In the rows, zero is written as 128.
Each named turn below is shown by a few rows before and after it. Which turns, in which order, take the first row of each later pair to the second? The first pair is answered.
S:
[128 122 138 100 143 148 107 117 105 136 126]  ->  [138 128 133 100 137 157 112 130 106 131 127]
[119 130 149 157 138 122 145 112 109 133 122]  ->  [144 121 129 146 154 129 114 144 145 139 114]
[126 138 134 138 124 119 143 128 120 119 120]  ->  [127 127 132 133 140 111 124 130 137 129 116]
T:
[117 127 131 124 134 160 143 114  74 133 156]  ->  [139 130 119 116 127 179 132 144  88 126 147]
[103 108 179  97 115 107 116 146 107  94 126]  ->  [115 163 157 138 108 117 177 138 110  86 133]
[179 108 126  91 140 104 138 172 116  68 145]  ->  [141 102 149 107 157  72 159 117  93  78 154]
[ 99 107 160 111 132  97 133  87  63 121 132]  ->  [165 170 104 130 101 158 171 156  98 101 126]
C:
[156 169  94  95 143 193 132 102 118 120 116]  ->  [ 90 149 133 116 144 138 128  47 103 142 118]
[146 107 135 102 133 151 120 134  81 114 121]  ->  [118 105 153 118 123 123 133 115  73 116 121]
[114  88 156  92 127 110 126 164 109  94 123]  ->  [120  92 156  90 125 115 129 167 109  92 124]
M:
[164 113 118 119 134 116 127 146 117  86 146]  ->  [170 121 106 125 143 120 121 147 135  95 144]
[127 133 132 125 144 108 159 125 138 100 130]  ->  [135 139 124 129 151 112 157 127 144 105 128]
[ 95 137 132 147 143 116 121  76 105 134 119]  ->  [101 145 130 146 133 126 138  77  91 120 121]
[136  62 140 110  98 140 129 133  95  87 123]  ->  [172  99 106 125 104 174 152 144 106  88 125]

Each pair is two turns apart.
[135 141 122 144 115 122 143 143 152 129 120]  ->  [120 122 134 137 120 104 124 135 153 138 117] : M T
[149  95  94 104 155  97 109 145 128 105 133]  ->  [130 117 109 127 126  84 158 132 100  85 140] : C M
[121 137 144 121 133 110 168 113 127 108 119]  ->  [134 132 132 122 156 106 148 125 158 118 112] : S T
[139 123  99 122 150 134  58 125 174 153 118]  ->  [126 151 107 165  95  99 108 156 190 125 114] : C S
[122 138 106 143  70 172 118 132 124 175 128]  ->  [107 135 117 154  64 151 117 131 133 177 126] : M C
[140 112 149 101 129 129 142 110 109 111 132]  ->  [163 142 118 121 138 146 148 123 145 127 130] : T M
[108 119 148 134 117 123 154 106  86 123 143]  ->  [126 131 119 158 160 107 157 103 137 145 135] : S T
[137  81 133  88 215 110 105  84 108 124 129]  ->  [200 116 101  86 192 152 139 144 117  87 127] : C C
[ 90 132 145 110 102 150  91  80  80 152 140]  ->  [119 162 127 117  89 178 129  97  72 132 147] : M C
[108 142 107 139 127 151  79 128 133 187 126]  ->  [ 94 148 116 162 111 113  99 142 156 177 118] : C S
[138 116 133 131 143 104 158  95 110  94 130]  ->  [136  91 143 109 145 104 128 105 109  97 126] : T T
[ 88 123 119 156 172 105  96  79 167 190 119]  ->  [ 88 125 115 141 153 139  74  82 153 201 121] : S C
[ 90 122 155 141 124 101 124  91 109 132 132]  ->  [120  93 157 102 126 118  99 127 105 108 128] : C T
[168  70 127  71 226 146 103 133 103 110 140]  ->  [154 130 101 140 247 125 167  84 124 133 146] : T M
[128 179 110 143  98 168 153 105 114 158 136]  ->  [121 172 104 149 114 156 127 105 146 183 126] : M S
[134 131 144 110 111 121 168 122  72  78 141]  ->  [182 155  94 110 125 164 144 161 127 100 131] : T M
[124  97 148  96  98 145 121 143  83  94 135]  ->  [150 165  98 148 122 168 171 123 113 117 141] : T M
[127 187 104 157  95 134 185 130 109 122 140]  ->  [ 85 102 159 108  75  93  98 150 108 126 126] : T C
[113 113 147 133 105  80 126 153 129 113 120]  ->  [124 111 147 120  99  95 130 158 110 101 123] : M T
[136 156  92 112 143  98 126 156 127 107 128]  ->  [119 163 103 120 128  97 143 143 104 103 132] : M S
[166 113 134 119 133 147 152 116 108 116 132]  ->  [162 111 137 122 136 142 153 109 105 116 132] : T T
[ 98 126  91 152 121  79 143 112 153 162 120]  ->  [116 113  77 128 145 103 111 114 159 174 120] : C C
[144 102 123 100 144 148  80 142 143 144 125]  ->  [109 134 135 148 154 116 149  77 113 146 141] : T M
[120 140 122 125 117 155 122 112 118 146 130]  ->  [121 132 124 117 106 152 111 129 121 141 126] : C T
[102  92 156 115  87  99 103 173 178 141 126]  ->  [ 80 110 173 126  58 103 148 149 127 123 140] : S T
[115 157 136 140 123 112 146 127 129 112 127]  ->  [116 156 130 145 134 108 132 125 146 126 125] : M M
[ 99 147 124 134 104 137 136  95  91 137 145]  ->  [114 134 101 134 147 131  97 100 144 166 136] : M S
[116 123 143 136 132  73 144 117 147 103 125]  ->  [119 137 142 143 114  82 159 118 136  95 127] : T S
[ 97 137 125 136 129 109 136 131 129 120 124]  ->  [101 128 122 131 137 106 125 136 143 125 122] : S T
[118 154 152 131 154  94 171  88 113 101 137]  ->  [152 112 145  75 180 126 112 116 117 104 131] : C T
[118 124 103 136 112 160 137 107 107 153 130]  ->  [112 132 102 150 102 147 144 112 116 152 128] : M C
[152 145 129 113 124 113 150 113  81 126 123]  ->  [149 147 118 121 151 112 126  94 102 158 122] : M C
[124 137 108 142 192 103 121  97 158 163 131]  ->  [129 119 112 126 188 107  95 109 161 164 127] : T T
[126 123 114 133 121 120 121 154 164 158 121]  ->  [114 107 135 111  95 129 115 158 127 143 126] : S T
[136  93 137 127 154  88 124 154 142 121 115]  ->  [140 118 136 138 122  98 161 164 123  99 121] : C S
[107 125 129 130  92 142  97 157 150 128 114]  ->  [137 148 111 135 100 161 131 163 143 111 121] : T C
